One turning vector, and how many ticks it has turned
The counts run from 0 to 198.
[141 150 136 110 108 153 104 141 148 129 160 124 188 173  96 147 151 119
 142 169 148  91 130] | 158
[115 157 135 112 120 176 116 147 154 136 156 117 186 166 111 143 155 119
 148 159 147  91 142] | 105
[108 156 137 113 121 188 129 153 148 148 156 114 179 160 123 145 160 117
 149 149 149  89 136] | 63
[130 143 143 125 120 168 125 168 140 159 153 136 174 162 118 152 152 101
 140 166 156  79 125] | 54
[125 154 126  86 126 166 113 140 144 119 154 102 185 176 107 141 146 139
 150 166 139  92 138] | 163
[116 145 135  99 142 177 139 175 134 157 149 123 162 164 136 142 140 117
 141 168 149  73 127] | 49
[119 143 140 100 141 171 136 176 135 157 147 128 166 163 134 144 141 112
 137 172 148  72 125] | 53
[125 140 140 106 135 173 137 180 132 160 147 129 161 161 134 147 143 112
 139 168 152  70 120] | 34
[136 154 130 100 111 160 106 134 149 123 157 111 187 172  97 144 155 130
 149 162 144  95 131] | 170
[115 154 138 120 116 184 126 151 149 152 156 120 179 158 122 150 162 113
 147 150 152  87 135] | 55
[112 156 129  92 134 176 121 147 145 133 153 110 181 175 117 141 144 132
 147 167 143  90 145] | 121
[128 143 134  96 140 153 121 163 135 138 151 127 177 178 114 140 132 119
 137 186 147  78 135] | 126
[129 145 146 125 117 169 123 163 142 156 156 134 177 161 118 151 153 101
 142 164 156  80 126] | 58
[142 139 144 124 114 170 130 172 137 163 152 129 163 150 128 156 156 106
 145 154 157  71 110] | 8
[122 151 138 125 110 184 127 158 148 159 156 121 175 150 123 153 165 112
 150 141 155  83 123] | 28
[131 144 142 118 123 160 116 161 141 146 155 136 183 168 107 146 144 104
 138 176 155  83 132] | 100
[140 145 125  76 134 147 114 154 132 123 150 110 170 179 108 139 132 138
 143 179 138  80 122] | 187
[125 141 141 111 137 165 131 174 133 157 151 133 168 164 126 146 140 105
 137 176 151  75 126] | 61
[128 139 141 109 135 171 133 179 132 164 150 129 161 162 131 148 145 109
 139 169 150  70 120] | 38
[132 153 126  86 118 163 109 139 144 118 154 100 182 172 106 141 152 144
 152 160 141  93 132] | 182
[105 151 134  97 137 187 134 162 142 151 151 113 169 164 134 142 150 125
 146 157 146  81 134] | 56
[109 149 133 103 126 192 137 160 143 156 150 108 166 154 136 146 160 125
 149 146 147  83 129] | 25
[137 149 138 117 115 155 108 149 147 136 159 127 186 174  97 148 150 111
 140 173 152  86 132] | 131
[119 144 137  99 143 170 132 171 136 152 150 126 168 169 126 140 138 114
 140 178 146  76 130] | 76
[130 145 137 120 108 183 128 160 146 159 155 116 170 146 127 154 167 116
 150 137 154  82 114] | 5
[137 139 142 122 122 169 131 177 136 163 149 132 166 156 126 153 154 102
 140 161 156  74 114] | 27
[135 146 139 123 105 185 128 160 146 160 155 117 168 147 125 154 166 112
 150 139 155  81 113] | 1
[123 143 139 101 140 161 125 168 136 145 149 129 175 174 120 140 136 113
 135 185 148  77 134] | 103
[104 156 133 103 130 188 129 154 146 147 154 112 175 163 127 143 154 125
 147 157 146  85 138] | 71
[120 144 138  97 141 164 127 167 136 146 152 128 174 173 121 139 134 116
 135 184 145  77 133] | 99
[148 142 134  99 127 143 108 157 136 131 155 127 178 178 102 146 137 120
 138 182 146  81 125] | 161
[134 143 141 111 131 153 117 162 140 142 157 135 179 175 108 146 140 107
 136 184 151  80 132] | 115
[149 150 133 103 105 151 103 138 148 122 157 115 188 170  95 152 152 128
 147 162 148  89 125] | 185
[126 147 142 127 112 178 126 161 148 157 157 125 176 155 120 155 161 104
 145 152 156  83 125] | 43
[104 154 133  99 133 185 131 156 148 147 152 113 175 168 127 141 152 125
 145 157 144  86 141] | 75
[125 149 143 125 111 178 125 157 147 156 157 125 178 155 119 152 163 108
 148 150 156  84 126] | 47
[152 138 128  80 130 140 114 158 130 123 151 114 169 177 105 144 134 133
 140 182 144  75 120] | 195
[133 153 127  91 116 162 107 136 148 119 155 102 186 173 104 145 154 140
 152 159 142  92 133] | 178
[128 144 145 111 132 160 128 170 136 150 152 134 175 170 116 145 137 106
 137 181 152  76 129] | 88
[119 151 127  81 138 162 118 149 140 127 150 108 179 179 115 138 137 136
 143 175 138  87 137] | 152
[142 153 125  92 106 160 107 132 146 117 156 101 183 170 101 146 153 139
 151 154 142  93 126] | 197
[122 155 139 119 113 175 115 147 152 143 161 125 186 166 106 147 157 111
 146 159 151  91 139] | 97
[116 153 139 120 116 182 122 148 152 147 158 122 182 162 115 148 158 113
 147 154 153  90 140] | 78
[109 156 131 101 125 176 118 145 151 133 157 113 185 170 114 142 152 126
 148 162 144  92 142] | 113
[112 145 135  99 142 173 137 170 136 151 148 123 169 170 129 141 140 117
 138 174 146  75 132] | 72
[151 144 130  89 131 143 112 156 133 126 150 120 176 179 105 145 133 126
 140 184 143  77 121] | 176
[109 148 132  97 136 186 138 170 137 158 150 111 164 160 139 142 150 125
 145 158 142  78 128] | 37
[129 152 122  80 122 162 110 137 143 118 153  96 181 174 107 142 148 145
 150 160 140  91 132] | 186
[138 152 133 106 110 156 106 136 149 123 158 111 189 172  96 146 153 126
 149 161 146  92 134] | 166
[143 140 135  99 130 143 111 157 137 132 152 127 179 178 106 144 135 118
 137 187 148  81 128] | 157
[114 147 132  96 130 189 140 166 137 159 147 107 159 154 142 147 156 132
 152 148 146  78 120] | 10
